128 stands for zero in the data rows.
Some points:
[ 95 118  95 149 116 106 148 113 122  98  92 129 109 144 114 146 129 125
 147 121 111 129 112 118 101 156  83 128 131 149 130 105]
[131 120 149 120 127 114 178 117 122 115 157 147 149 157 105 119  99 100
 108 140 138 101 150 137  76  92  70 153 138 137 121  93]
[ 83 141  95 129  81 138 137 131 137  74 135 119  95 156 109 118 120 130
 130 165  90 117 141 162 120 116  95 106 113 154 137 143]
[121 141 150 136 147 123 117 107 153 139 143 146  99  97 128 122  96 135
 171 128 138 147 155 143 117 170 112 127 167 118 136 134]
[ 72 141 111 112 130 133 135 157 136 117  93 120  78 156 119 127 124 128
 159 133 117  91 146 123  84 132 109 113 104 127 142 140]
[123 123 138 173 126 104 139 137 156  90 111  83 147 149 127 117 103  87
 185 119 129 152 136 134 128 114 128 135 122 152  98 137]
[147 135  82 110 147  78 155 150 152 116  95  92 103 136  69 154 118 106
 174 156 133 152 143 142 121  97 121  87 138 141 111 144]
[103 163 127 125 136 128 156 124 160 129 106 145 129 156  64 108 157 103
 123 117 111 144 139 153 122 155 116 105 100 182 136 133]
[109 161  92 131 123 126 158 120 111 126 143  90 119 121 111 181 172 116
 172 135 158 112 126 179 106 155  90 123 130 185  61  93]
[135 156 113 143 108  83 130 116 151 104 110 151 122 160 132 147 139 124
 160 126 118 142 115 133 114 181  87 120 164 130 146 114]
[109 129  95 141 139 113 157 114 121 127 140 116  78 161  76  98 108 123
 171 137 136 143 154 112  90 133 115  92 141 146  89 138]
[110 138  75  97 154 115 151 160 168 145 103 122  97 116 118 143 149 100
 185 131  98 160 139 175 150 114 105 122 128  97 118 117]
[101 143 149 122 155 129 160 143 168 108 118 168 137 127  79 117 135  96
 143 150 162 154 159 144 119 153 102 112 129 151 120 104]
[118 124 132 133 149  81 138 119 136 102 117 149 136 126  98  96 130 109
 106 152 150 145 153 165  63 133 117 108  89 146  93  99]
[101 121  89 133 106 100 137 101 141 128 111 117 105 117  90  98 128 135
 173 105 111 134 123 125  89 162 108 107 147 130 118 113]
[114 155 135 128 105 108 147 104 121 121  88 111 115 113 118 125 128 116
 168 132 124 138 129 143  68 110 103 155 101 152 111 134]
[113 117 121 113 149  79 143  77 103  75  97 119 121 163 117 108 133 101
 140 160 159  78 146 144 100 142 101 116 123 127 135  99]
[112 182 117 129 127 105 155 107 105 136 117 101 124 110  90 108 121 118
 170 172 152  96 105 144 120 152  96 166  94 169 136 140]
[ 96 138 108 163 163  73 153 116 132  87  94 150 100 152  89 153 139 145
 173 117 125 143 162 145 106 166 122 153 120 141 131  90]
[ 85 167 144 136 152 108 146  92 129 157 121 151 134 117 124 134 164  95
 135  98 104 124 158 150 148 120 120 127 102 179 133 125]
[143 109  98 150 119  83  97 127 175 118 128  93 149 120 141 113 174  88
 158 105 139 124 145 121 104 138 160 122 169 148 128 139]
[ 71 102  82 124 119 117 116 113 159 119 131  97 148 131 115 103 170 120
 178 122 120 130 109 149  80 159 147 133 161 137  95 136]
[ 89 143 118 153 122 139 139 130 101 114 158 107  82 183  92 102 127 133
 188 152 134 141 158 133  70 116 116 113 155 143 116 129]
[ 96 153  81 148 146  98 159 120  97 104 120 123 108 143  99 109 141 120
 156 154 134 147 152 101 104  98  76 120 126 137 117 144]
[130  96 107 150 149  95 157 104 133 118 110 114  89 160 108 147 120 116
 155 104 126 143 124 125  79 142 100 153 101 163 132 104]
[133 114 101 170 101 144 179 131 174 103 119 109 161  94 132 157 162 169
 169 132 170 105 170 114 129 129 163 134 109 119 160 131]
[ 84 167 104 123 153 132 126 121 128  62 147 141 128 168  66 144 178 114
 153 101 118 132 135 159 119 104 126 142 138 163 139 146]
[120 141 140 144 167 142 184 118 169 139  96 150 116 151 153 122 101 151
 165 139 168 155  71 163 141 122 124  86 135 127 112 114]
[ 99 125 100 157 151  97 187 131 120 104 133 146 140 134  94 158 136 158
 123  99 110 149 149 135  87 160 159 157 104 137 144 144]
[ 91 128  99 123 131 126 125 140 104 137  76 138 115 159  66 140 120 120
 160 104 148  92 103 143  92  96 137 148 146  94 110 132]
[118 158 140 164 124 130 130 139 138 105 117 148  96 132 109 153 118 139
 159 108 110 132 142 130  99 179  88 117 163 136 145  90]
[123 135  89 184 120 139 151 100 168 101 116 114 150 174 132 142 139 157
 145 124 141  99 186 117 120 129 118  94  79 121  70 112]
[122 173 127 137  91  99 142 104 122 140  94 112 129 115 118 120 141 112
 179 145 142 139 136 166  53 120 104 160  94 158 119 122]
[139 108 140 108 129 116 117 137 154 131 150 147  90 144 121 109 130 139
 183 178 149 155 149 119 128 150 147 125 161 149 101 138]
[125 114 134 119 110 102 134 156  90 119 148  89  85 126  93 125 185 138
 127 123 176 128 129 153 146 119  82 114  90 123 121 112]
[132  96 145 112 129 125 177 134 131 150 104  89 129 167 138 171 142  98
 153 120 124 113 167 164  81 145  84 157 109 176 130 129]
[111 159 148 121 126 111 137 173 162  77 128 166  89 149 121 146 129 111
 147 101 172 153 129 140  75 171 103 111 114 132 135 150]
[ 87 121 113 136 152 149 104 132 135  82  86 155 117 159  74 143 170  96
 128 144 155 151 137 169  61 111 138 167 137 119 115 137]
[135 139  86 162 124 121 137 131 125  88 100 117 118 141  96 144 133 131
 133 151 125 109 104 135  89 169  78 121 143 143 140  87]
[123 117  86 128 159 102 148 129 155  99 115 155  71 104 109 124 134 122
 189 166 158 149 166 139 117 135  90 144 129 158 109 146]
[113 114  93 136  96 104 167 152 142 122 114 136 139 172 141 159 147 110
 156 134 119 152 119 126  85 166  72 153 126 169 138 121]
[138 141 147 141 154 119 140 113 122 115  98 164 133 139  99 140 159 149
 161 151 128 158 163 138 134 157 136 149 128 105 134 100]
[116 141 111 166 125 112 192 146 128 117 157 122 125 161  86 154 156 141
 154 153 143 115 130 148  89 161 172 169 114 119 172 150]
[ 66 120 139 133 173  79 162  98 143 112 155 125 135 165 112 155 119 111
 162 183 175 123 142 142 100 124  76 127 108 139 157 130]
[ 95  90 112 166 122  98 163 131 128 135 116 100  64 144 107 156 101 121
 119 127 115 108 125 151 113 151 139 144  97 168 136 100]
[125 150  94 150 160 103 144 134 128 139 137 137 131 145  72 114 176 148
 147 109 128 156 165 150 130 144 119 139 112 139 147  87]
[ 85 126 171 139  98 120 193 111 168 117 149 134  85 148  72 127 175 109
 151 142 140 105 106 108 101 120 112 164 157 130  98  93]
[ 87 130 137 132 156 146 134 107 134 128  97 158 136 130 109 113 168  91
 110 146 127 160 156 141 137 131 133 107  97 161 125 121]
[106 134  94 155 107 151 143 127 172  82  93 124 122 174 136  88 114 149
 160 100 182 148 157 162 112 126  88 125  85 119 118 134]
[ 91 111 153 139 143 112 107 152 148 146 144 127 122 181  88 144 110 150
 180 164 110 135 173 154 130 123 114 159 171 137  99 155]
[ 84 106 116 162 156 104 167 118 101 109 113 168 140 137 113 129 162 161
 177 175 123 163 159 151  94 145 110 126 119 126 102 125]
[ 83 166 117 113 154 121 124 159 145 115 109 101  93 161 127 133 128 141
 154 152 107  93 150 111  79 150 103 112  93 131 142 143]
[130 172 113 153 105  92 140 116 119 108 123 144  88 171 149 148 144 125
 129 163 121 141 128 167 141 186 126 144 140 103 158 142]
[ 69 128 109 162 107 162 143 102 109 111 114  95 132 103  83 140  98 131
 116 122 135 124 139 128 100 168  99 104 142 118 136 101]
[125 148 132 123 131  88 135 139 130 109 106 133 112 152  69 133 129 133
 155 117 130  95 110 113  94 156 109  94  83 134 124 152]
[ 88 137 137 181 104  92 164  90 194 102 118 104  97 130 105 157 164 128
 174 141 178 131 133 141 103  92 117 121 119 120 111  96]
[142 147  98 159 162 153 113 104 168 109 161 142  85 176 136 114 159 138
 123 104 130 151  84 175 141 102  92 135  91 156 134 140]
[120 136 123 108 120 119 144  91 139 115 104 105 133 167 140 147 133 116
 182 117 151 162 141  95 100 126  96 163 104 166 113 102]
[ 99 127 124  92 112  98 134  91 140  80 121  76 145 171 124 133 105 111
 162 114 104 155 139 130 127 145 103 140 116 125 131  91]
[121 119 143 173 119 108 150 149 144  81 136 120 145 139 104 123 108  87
 195 102  81 122 131 149 120 141 102 144  87 135  71 149]
[ 85 126 130 115 160 103 149 164 133 114 108  91 116 144 121 146 186 120
 132 146 132 112 145 135 112 181  68 112 103 109 110 162]
[117 105  97 156 133 141 142  99 134  88 127 139  76 103  93 142 119 126
 170 131 133 125 151 129  88 150  72 130 132 163 117 128]
[ 84 135 129 140 164  95 162 134 135 100 119  72  96 118 107 106 167 131
 110 123 127 131 151 133  96 144 109 149 112 116  91 130]
[109 115  94 142 136 117 150 107 113 105 102 116 102 109  70 130 122 138
 140 120 107 130 145 130 106 126  93 128 118 132 115 119]
[102 156  82 167 155  98 163 119 158  98 101 143 124 138 144 135 165 141
 111 163  88 112 166 111  90 100 124 139 101 129  81 113]
[ 78  95 127 121 154 114 125 101 164  99 130 133 122 113  80 137 117 142
 148 167 156 139 121 165  97 109  89 110  79 138 130  96]
[113 132  88  98 160 130 141 100 126  82 152 102 134 132 108 124 175 137
 171 104 138  83 124 167  91 162 130 113 158 157  88 124]
[107 173 120 137 100 109 190 119 189 103  82 119  97 163 105  97 102 131
 121 122 138 115 146 185 131 153  95 127 135 160 113 149]
[122 137 123 145 167 137 134 116 108 124 133 136 133 117 169 119 197  92
 156 125 125  94 155 153 107 119 147 105 153 168 122 111]
[108 150 150 159 143 120 148 126 116  95  87 157 126 149  89 122 163  95
 176  96 125 120 155 162  85 144 125  99  95 167 140 146]
[125  91 122 121 133  92 144 109 139  76  76 118 121 144 116 103 162 119
 168 130 108  86 138 162  79 135 121 105 141 153 121 115]
[115 137 111 136  95  91 144 137 131  99 114 103 130 129  97 133 139 123
 175 132 110 138 107 141  82  81 121  78 142 154 133 136]
[135 102  83 104 141 134 164 119 151 102 109 158 147 165 150 135 120 105
 182 128 151 148 108 114 123 147  84 167 122 160 136 120]
[104 122 126 166 131  83 128 165  87  96 142 178 145 116 121 140  99  71
 145 140 161 112 154 145  99 146 133 106  93 121 102 128]
[106 149  65 138 146  94 150 130 154 140 132 117 100 155  98  98 154  96
 180  93 133 140 143 174 130 143  75 134 120  93 140  91]
[101 112 113 152  97  78 144 156 128  95 119 148 131 126 112 116 106  99
 182 110 125  87 143 141 116 106 113 111 107 135  97 110]
[ 74 141 140 121 101  81 170 137 167  90 139 147  84 113 108  90 157 136
 137 108 153 119 119 117  92 139  87 151 131 141 107 123]
[136 128 146 152 153 102 127 127 148 142 112 151 145 122  82 119 152 151
 160 150 127 149 157 139 134 147  76 111 157 135 134 138]
[120  90  91 149 140  98 155 114 127 117 101 120  94 114  74 113 161 118
 150 140 104 138 145 145 120 121  75 132 114 119 117 153]
[ 95 156 119 141 145  91 143 153 130  74  94  89 129 100 109 110 110 123
 177 142 132 139 103 120 104 119 113 134 119 165 134 130]
[ 72 123 117 171 139  83 125 165 102 153  83 117 135 152 117 114 162 182
 142  99 156 127 171 169 128 121  55 137 159 174 113 142]
[127 156  93 155 154 132 124 155 151 139 135  83 139 172 125 118 135 131
 129 157 121  96 165 124  52 127  70 126 118 111 139 149]
[ 94 116 141 139 100  98 128 151 137 129 128 155 108 147  87 151 163 110
 134 110 152 122  93 118  98 168  97  97  82 107 102 156]
[115 136 127 168 146 119 137  92 149 125 121 152 101 112  85 138 121 117
 179 127 122 128 158 145 105 166  66 114 155 117 123 132]
[ 93 120  88 137 130 113  91 155 119 146  91 153 110 152  70 160 104 115
 116 139 185 104 118 112 121 117 143 172 132 150  89 148]
[140 139 136 163 171 131 152 155 139  81  98  73 128 134 118  96 125 101
 178 158 133 155  92 135 122 138 107 164 111 149  89 124]
[144 136 140 101 117  97 148 111 113 109 125 143 124 119 103 118 108 151
 135 107 109  95 131 146  80 109  98 144  94 139  88 122]
[ 83 164 117 139 106 128 142 126 136 132 132 130 121 154  68  93 157 102
 173 162 123 106 129 159 131 162 115 125  78 181 149 117]
[130 104 136 132 146 129 154 135 108  96 134  94  81 134  99 114 174 123
 155 104 117 135 133 143 124  99  74 150  95 110 128 118]
[109 133  85 158 121 109 161 111 108  95 111 124  78 144 112 149 115 115
 133 123 128 135 135 129  95 165 113 130 127 144 137 119]
Along one direction, these points spread out more than along any other. Take the direction at right angles to it along which they spread out most. Then take the direction at right angles to both along which they spread out most. Go by this last direction. How far along it is each point below, from 0 to 99? 50 is the average, and the first point above lies past it. One standard deviation of the points above along it is 16.
[109 129  95 141 139 113 157 114 121 127 140 116  78 161  76  98 108 123
 171 137 136 143 154 112  90 133 115  92 141 146  89 138] 60
[117 105  97 156 133 141 142  99 134  88 127 139  76 103  93 142 119 126
 170 131 133 125 151 129  88 150  72 130 132 163 117 128] 70
[ 74 141 140 121 101  81 170 137 167  90 139 147  84 113 108  90 157 136
 137 108 153 119 119 117  92 139  87 151 131 141 107 123] 60
[115 137 111 136  95  91 144 137 131  99 114 103 130 129  97 133 139 123
 175 132 110 138 107 141  82  81 121  78 142 154 133 136] 38
[ 96 153  81 148 146  98 159 120  97 104 120 123 108 143  99 109 141 120
 156 154 134 147 152 101 104  98  76 120 126 137 117 144] 47
[ 69 128 109 162 107 162 143 102 109 111 114  95 132 103  83 140  98 131
 116 122 135 124 139 128 100 168  99 104 142 118 136 101] 74
[ 85 126 130 115 160 103 149 164 133 114 108  91 116 144 121 146 186 120
 132 146 132 112 145 135 112 181  68 112 103 109 110 162] 48
[136 128 146 152 153 102 127 127 148 142 112 151 145 122  82 119 152 151
 160 150 127 149 157 139 134 147  76 111 157 135 134 138] 55
[ 99 127 124  92 112  98 134  91 140  80 121  76 145 171 124 133 105 111
 162 114 104 155 139 130 127 145 103 140 116 125 131  91] 54
[118 124 132 133 149  81 138 119 136 102 117 149 136 126  98  96 130 109
 106 152 150 145 153 165  63 133 117 108  89 146  93  99] 34
[ 71 102  82 124 119 117 116 113 159 119 131  97 148 131 115 103 170 120
 178 122 120 130 109 149  80 159 147 133 161 137  95 136] 29
[108 150 150 159 143 120 148 126 116  95  87 157 126 149  89 122 163  95
 176  96 125 120 155 162  85 144 125  99  95 167 140 146] 36
[106 149  65 138 146  94 150 130 154 140 132 117 100 155  98  98 154  96
 180  93 133 140 143 174 130 143  75 134 120  93 140  91] 52
[ 72 123 117 171 139  83 125 165 102 153  83 117 135 152 117 114 162 182
 142  99 156 127 171 169 128 121  55 137 159 174 113 142] 41
